Named turns come first, each shown by rows before and after it. Which turns, in which order, take the first row of each pair that follows to the second? Write the first one first, as in the answered first pair.
U:
[ 0.95,  0.74,  4.99, -7.45,  1.37, -0.83,  5.69, -2.42,  0.60, -2.77,
  3.91,  0.42] -> [-3.06,  1.87,  4.78, -6.32,  4.77, -0.53,  2.24, -3.90, -4.38, -2.50,
  1.27,  1.37]
[-2.30,  1.66, -2.25,  0.82, -0.72, -1.30,  0.58, -0.81, -1.51,  3.92,
 -1.02,  1.80] -> [-0.85,  1.73, -2.27,  0.25, -2.26, -1.33,  2.01,  0.63,  0.95,  4.24,
  0.26,  0.82]
[ 1.11, -1.05, -0.06, -4.01,  1.04, -4.45,  0.35, -2.53, -7.83, -2.16,
  4.09,  0.81] -> [-2.72,  1.32, -2.52, -5.77,  1.42, -3.85, -2.76,  2.36, -6.65,  1.17,
  3.15, -1.16]
[-2.67, -2.61,  0.31, -3.97,  2.40, -3.69, -1.57, -0.16, -4.73,  2.49,
 -0.76, -2.46] -> [-0.82, -2.54, -0.44, -5.47,  0.35, -3.43,  0.20,  3.32, -0.08,  3.03,
  1.18, -4.09]
X:
[ 3.33, -4.08,  0.38, -0.31,  0.08, -1.49,  0.11, -2.29, -3.52,  0.65,
 -1.40,  1.41] -> [ 4.00, -3.26, -0.47, -1.73, -2.30, -1.35,  1.46,  0.70,  0.95,  1.13,
  0.80, -0.36]
[ 1.20, -0.70, -1.15, -1.65, -0.70, -0.82, -0.19,  1.03,  0.03, -0.22,
  1.65, -2.02] -> [-0.07,  1.30, -0.60, -0.90, -0.24, -0.32,  0.06,  0.61,  1.07, -1.32,
  1.71, -1.70]
[ 3.07,  2.61,  2.75,  1.94, -4.07,  3.72,  6.26,  0.07,  8.63, -3.21,
  1.73,  0.52] -> [-1.02,  4.06,  4.76,  4.60, -0.81,  4.74,  4.25, -5.26,  3.51, -6.11,
 -0.99,  3.30]
[ 0.44,  3.34, -1.70, -4.87, -1.23, -2.72,  0.79, -0.02,  2.00, -0.07,
  3.93,  0.21] -> [-1.43,  5.46, -0.09, -3.59,  0.43, -2.12,  0.52, -2.18,  0.86, -2.05,
  3.04,  0.75]
V:
[ 3.63,  0.21, -2.33, -3.29, -2.78, -2.91,  0.89,  1.07, -1.88,  1.76,
  2.29, -1.23] -> [ 0.03, -1.16, -2.33,  2.27, -0.14,  1.07, -2.45, -0.35, -4.23,  4.14,
 -2.37,  1.25]
[ 0.66,  0.17, -2.15, -2.57, -2.00, -2.97,  0.24, -2.82, -2.51,  3.04,
  1.37, -0.23] -> [-0.86, -0.69, -2.17, -0.21, -0.70, -1.66, -1.37, -3.55, -3.45,  4.19,
 -0.79,  0.76]
[ 3.68,  1.89, -0.08,  2.24, -1.81,  3.00,  1.80, -0.42,  5.13, -4.01,
  0.57,  0.34] -> [ 1.42,  1.08, -2.29, -0.41, -2.06,  2.11, -1.02,  4.92,  5.35, -0.06,
  0.70, -1.53]

Between the rows of a pair lie 2 to 4 turns.
[ 0.73, -0.70,  1.16, -2.21, -1.04,  3.79, -1.09,  0.07, -2.79,  2.55,
 -1.26,  1.83] -> [ 1.50,  0.93,  2.13, -3.38, -0.94,  1.65,  0.20, -1.91, -3.51, -0.30,
  0.29,  0.90] -> V U V
[-5.93,  6.65,  0.93, -0.16,  2.65,  1.39, -0.87, -0.36, -1.08, -1.96,
 -1.73, -0.91] -> [-2.90,  2.79,  1.20, -1.17,  2.99, -1.29, -1.10, -3.32, -7.06, -1.89,
 -0.98,  0.29] -> V X
[ 0.59,  1.99,  1.35, -0.82, -0.24, -1.89,  2.48, -4.70, -1.43, -4.24,
  1.07,  0.07] -> [ 1.93, -0.27,  1.74,  2.23, -0.95,  0.58,  3.12, -5.02,  0.10, -3.28,
 -0.33,  1.54] -> V U V V
[ 0.96, -0.98, -3.85, -4.00, -2.76, -7.32, -1.15,  2.12,  1.55,  0.68,
  3.40, -3.90] -> [-5.27,  3.98, -1.34, -1.08,  1.89, -5.89, -3.27, -3.34, -2.70, -3.58,
 -0.14, -1.86] -> X U X U
[ 0.66,  0.15, -0.40, -4.49,  0.69, -3.17,  1.72, -4.15, -2.43, -1.47,
  3.21, -3.76] -> [-0.34,  2.72, -0.90, -2.24, -1.31,  0.00,  3.02, -0.62,  5.59, -1.19,
  2.88, -4.68] -> V X U X
[-1.38,  0.35, -2.18, -1.45, -0.59,  0.85, -1.20,  4.40,  0.04,  2.92,
 -1.19, -1.34] -> [ 1.12,  2.30,  0.49,  0.21, -2.17,  1.36,  2.54,  0.61,  4.06, -2.24,
  0.96, -0.13] -> U X
[-3.01, -1.67, -2.54, -2.05,  0.93,  0.27, -2.72, -0.18, -5.35,  2.95,
 -2.67,  1.88] -> [-5.07,  2.13, -2.08, -3.02,  1.74, -0.13, -2.34,  0.29, -3.74,  1.38,
 -2.33,  1.11] -> V U
[ 0.36, -1.23, -0.67, -1.65, -1.66, -1.54, -0.41,  2.81,  1.93,  0.78,
  1.85, -2.06] -> [-3.24, -0.34,  0.22,  2.31,  1.12,  0.81, -2.52, -0.58, -0.80, -0.51,
 -1.63,  0.33] -> X V X
[-5.51,  5.42, -1.18, -1.53,  1.44,  0.93, -2.60,  3.75,  2.45,  0.07,
 -2.49, -1.92] -> [-4.29,  7.08, -0.49, -3.97,  1.25, -0.99, -0.84,  2.41,  2.80, -2.61,
 -0.36, -2.54] -> V V X U
[ 4.73, -0.13,  0.37, -3.68, -1.50, -3.46,  2.22, -2.33, -1.14, -0.12,
  2.70, -1.54] -> [ 0.32,  0.42, -2.39, -2.12, -0.84,  0.62, -1.65,  3.79,  1.52,  5.43,
 -0.54, -2.27] -> V X
[ 1.67, -3.17, -1.84, -0.32, -1.98, -1.34, -0.74,  0.26, -3.91,  0.41,
 -0.70,  0.30] -> [ 2.02, -0.44, -1.14,  0.36, -4.55,  0.52,  1.44,  1.97,  2.50, -0.96,
  0.80, -0.69] -> U V X X
[-1.89,  4.87,  1.60,  0.69,  2.19,  0.08,  1.17, -5.21, -1.90, -3.20,
 -1.36,  0.13] -> [ 2.83,  0.35, -1.86, -5.42, -1.09, -4.14,  2.12, -0.07, -1.72,  1.25,
  2.23, -2.95] -> X V X
[ 2.00,  1.21, -0.10, -2.83, -1.91, -1.44,  2.42,  4.05,  4.91, -0.65,
  3.68, -0.07] -> [-3.30, -0.34,  0.87,  2.70,  3.62,  1.45, -2.41, -1.89, -3.44, -0.46,
 -2.44,  3.70] -> X V V X
[-2.59,  0.67, -0.45, -1.59,  4.05, -1.78, -3.42, -1.07, -5.78,  0.77,
 -1.55,  0.39] -> [-4.58,  3.56,  0.63,  2.40,  2.92,  3.32, -2.13,  0.03,  1.92,  0.35,
 -2.68,  0.80] -> X X X V
[ 2.61, -2.16,  0.51,  1.57, -2.39,  0.52,  2.52, -0.13,  0.86,  0.31,
  1.65, -0.83] -> [-0.26,  0.95,  1.72,  3.13, -0.71,  1.51,  2.06, -2.02,  1.24, -2.37,
  0.35, -0.41] -> X X
[ 3.40, -1.64, -0.31, -2.08, -1.14, -2.19,  0.71, -0.96, -1.59, -0.20,
  2.34, -0.34] -> [ 2.12, -2.51,  0.97,  1.78, -0.12,  0.19, -0.14, -3.60, -2.59, -0.42,
 -0.23,  1.65] -> V V
[-5.51,  1.16, -0.01,  0.69,  0.94,  1.59, -1.59,  5.24,  3.21,  1.06,
 -2.61, -3.76] -> [-1.31, -2.47,  2.17,  6.16,  0.09,  4.36,  1.35, -0.11,  3.97, -0.41,
 -3.20,  0.11] -> X X U V
[-1.62,  3.56,  0.27,  1.85, -2.27,  3.90,  1.06,  3.35,  7.33,  1.01,
 -0.45, -0.89] -> [ 0.78,  1.01,  2.71, -0.26,  0.98, -1.66,  1.06, -6.32, -6.25, -3.71,
  0.56,  1.23] -> X V U X
[ 1.62,  2.51,  1.86,  0.43, -1.05,  0.47,  2.71, -1.22,  3.23, -2.99,
  2.75, -1.63] -> [-1.53,  0.78,  1.83,  4.35,  0.76,  4.05,  0.21, -1.90,  1.64, -0.87,
 -1.69,  0.16] -> V V
[ 0.10,  2.01,  0.65,  1.86,  0.91,  0.63,  0.56, -1.30,  3.41, -0.74,
  0.16, -0.04] -> [ 0.40,  2.29, -0.35, -1.10,  0.19, -1.52,  0.34,  0.66,  2.72,  0.09,
  0.92, -1.75] -> U V
[ 0.47,  0.63, -1.41, -1.87, -0.65, -1.11,  0.48,  2.07,  1.10,  1.10,
  0.41, -1.18] -> [-0.31, -1.75, -0.84,  1.96,  0.41,  1.40, -0.56,  0.29, -0.21,  1.62,
 -1.94,  0.56] -> V X
[ 1.61,  0.58,  1.72,  0.97, -2.65, -0.79,  2.88, -1.21,  3.49, -1.24,
  0.31,  0.68] -> [-2.91,  0.72,  1.83,  2.82,  0.73,  0.14, -0.84, -2.60, -0.95, -0.82,
 -2.73,  1.91] -> V X V X
[-2.38,  0.49,  1.91,  0.96,  1.91, -2.23, -0.29, -5.20, -2.84, -4.16,
  1.23,  2.40] -> [-1.68,  2.10, -0.83, -1.97, -1.94, -1.66,  0.12,  3.53,  5.91, -0.67,
  3.19, -1.44] -> U U
[-4.38, -0.07,  1.79,  1.80,  1.85,  0.05, -1.37, -0.59,  0.43, -0.59,
  0.44,  1.35] -> [ 0.37, -3.58,  1.29,  0.73, -1.12, -0.72,  1.24,  1.39,  2.93,  0.57,
  3.07,  1.09] -> X U U
[ 0.72, -1.94, -0.61, -0.52, -0.12, -1.90,  0.71, -3.20, -5.13, -1.23,
  0.53,  1.56] -> [ 0.80,  1.66,  0.71, -0.22, -2.19, -1.11,  3.76, -1.64,  2.12, -3.50,
  2.19,  0.15] -> U U X U
[ 0.09, -2.49, -0.32,  1.09, -1.33,  0.66, -0.52,  2.34, -0.38,  4.81,
 -2.27,  0.28] -> [ 1.05, -2.72,  0.04,  1.92, -2.04,  1.15,  0.28,  1.49,  0.82,  4.09,
 -1.88,  0.62] -> V V V U
[ 2.59, -3.41, -2.05,  3.37, -0.33,  2.96,  1.52,  1.70,  0.90,  2.51,
 -2.40,  0.58] -> [ 1.08, -2.88, -2.71,  2.97,  0.35,  3.30,  0.73,  2.19,  0.11,  3.10,
 -3.16,  0.33] -> U U U
[ 5.79, -6.83, -0.24, -1.51, -2.69,  0.62,  2.86, -0.30,  1.42,  2.62,
  2.47,  1.15] -> [-4.17,  1.33,  2.53,  3.76,  2.75,  5.50, -0.14, -4.24,  1.34, -1.80,
 -2.91,  3.32] -> V X X X
[ 0.45, -1.77,  1.65,  6.68,  0.64,  5.44,  0.32, -4.86,  1.53, -0.54,
 -2.44,  4.53] -> [-2.18,  5.44,  2.26, -0.24,  1.97, -0.56,  0.94, -5.81, -1.43, -6.43,
  1.24,  1.22] -> V X U
[ 1.82, -2.00,  2.52,  4.61,  0.74,  3.69,  2.56, -4.97,  0.86, -2.52,
 -1.44,  3.18] -> [ 0.64, -1.89,  2.43,  4.31,  1.52,  3.71,  1.38, -5.42, -0.53, -2.21,
 -2.58,  3.52] -> U U U U
[-0.96, -1.74,  0.28,  4.11,  1.25,  3.76, -1.28,  0.37,  1.29,  1.92,
 -2.58,  0.84] -> [ 1.79,  0.97,  2.55,  1.45, -0.30,  0.19,  2.74, -3.38,  1.50, -3.52,
  1.68,  0.53] -> V X
[-1.13,  4.44,  2.22,  1.08,  0.29,  1.46,  3.35, -1.18,  3.33, -4.00,
  0.09, -0.06] -> [ 1.58,  3.39,  1.50, -2.38, -0.45, -1.94,  3.85, -0.41,  1.35, -3.71,
  2.23, -1.29] -> U V U
[ 0.20,  3.15,  1.52, -0.04,  3.48, -3.23,  2.60, -1.79, -1.55, -2.22,
  1.87,  1.11] -> [-1.86,  1.85, -1.11, -1.43,  4.31, -3.43, -0.80,  1.63, -3.03,  1.80,
  0.37,  0.07] -> X U
[ 2.24, -0.88, -2.53, -0.10, -0.92,  0.11, -4.18,  2.51, -0.39,  5.18,
 -1.74, -2.16] -> [ 1.82,  2.11,  1.34,  5.20, -0.63,  3.40, -1.51, -2.47,  2.36,  0.32,
 -2.99,  0.64] -> X V
[-1.06,  4.70,  0.55, -4.89, -1.77, -4.77,  1.45, -2.20,  0.14, -3.42,
  2.76, -2.01] -> [-2.03,  4.97, -0.25, -1.04, -3.06,  0.02,  1.50,  1.01,  7.33, -0.96,
  0.68, -1.80] -> V V U U
[-1.72,  3.54, -2.28, -3.47,  0.03,  0.15, -0.66,  6.70,  3.89,  1.35,
  0.61, -2.49] -> [-0.22, -1.68, -3.22, -0.80, -0.11,  1.88, -1.55,  7.14,  2.67,  4.75,
 -1.36, -1.38] -> U V
[ 3.27, -6.35, -4.50,  0.38, -4.05,  1.44, -3.39,  4.33, -0.25,  5.24,
 -2.21, -3.86] -> [-1.81, -4.36, -1.65,  5.23,  0.14,  4.28, -5.07, -1.73, -3.80,  2.43,
 -6.95, -0.78] -> V U
[ 1.58,  0.90,  4.04,  2.19, -2.49,  0.46,  2.16, -3.00,  0.47, -2.65,
 -0.60,  0.38] -> [ 4.02, -1.64,  2.59,  1.15, -3.39, -0.19,  2.33, -1.27,  0.63, -0.20,
  0.12, -0.33] -> X X X
[ 1.00,  0.65,  1.88,  0.69, -0.57, -0.60,  2.16, -3.79, -1.06, -3.03,
  1.20,  0.53] -> [ 3.22, -1.79,  0.57, -0.04, -2.07, -1.53,  2.35, -1.90, -1.41, -0.71,
  1.70,  0.13] -> X X
[-0.59,  2.71,  0.97,  1.73,  0.68, -0.71,  2.60, -3.45, -2.20, -2.34,
 -0.42,  0.21] -> [-2.07,  5.00, -0.44,  0.97, -0.32,  0.63,  2.11,  1.00,  2.53, -0.84,
  0.18, -1.63] -> U U X U
[-1.93,  4.02, -0.10, -3.79,  1.73, -2.12,  0.00,  0.00, -1.65, -2.28,
  1.60, -2.15] -> [-4.21,  1.56, -0.09,  0.81,  3.07,  1.97, -2.59,  0.07, -2.16,  0.48,
 -2.63, -0.10] -> X U V
[ 5.47, -3.32,  0.37,  0.57, -2.54, -4.49,  4.73, -4.06, -0.85, -1.75,
  3.83,  0.29] -> [ 2.39,  1.83,  1.84,  1.52, -2.38, -3.05,  5.30, -4.39,  2.63, -4.69,
  3.77, -0.10] -> X X
[ 0.29, -4.58, -1.49,  1.29,  0.84,  2.14, -0.72, -1.24, -3.04,  3.41,
 -0.49,  2.64] -> [-1.10, -1.80, -2.70, -0.21, -1.38,  2.89, -0.35,  3.59,  2.81,  4.20,
  0.30,  0.41] -> U X
[ 1.43,  4.20, -2.32, -4.06, -1.27, -2.94, -0.62,  1.76,  0.29, -1.00,
  2.32, -3.94] -> [-2.40,  5.40, -1.24,  2.87,  0.22,  3.44, -1.96,  0.64,  3.78, -0.89,
 -2.24, -1.74] -> V U X
[-2.88,  2.19, -0.89, -3.09,  2.76, -3.70, -0.94, -1.91, -4.65,  0.31,
 -0.07, -1.26] -> [-4.90,  4.75,  1.10,  1.39,  2.82,  0.36, -0.28, -3.74, -0.68, -1.38,
 -1.95,  0.39] -> V U X V
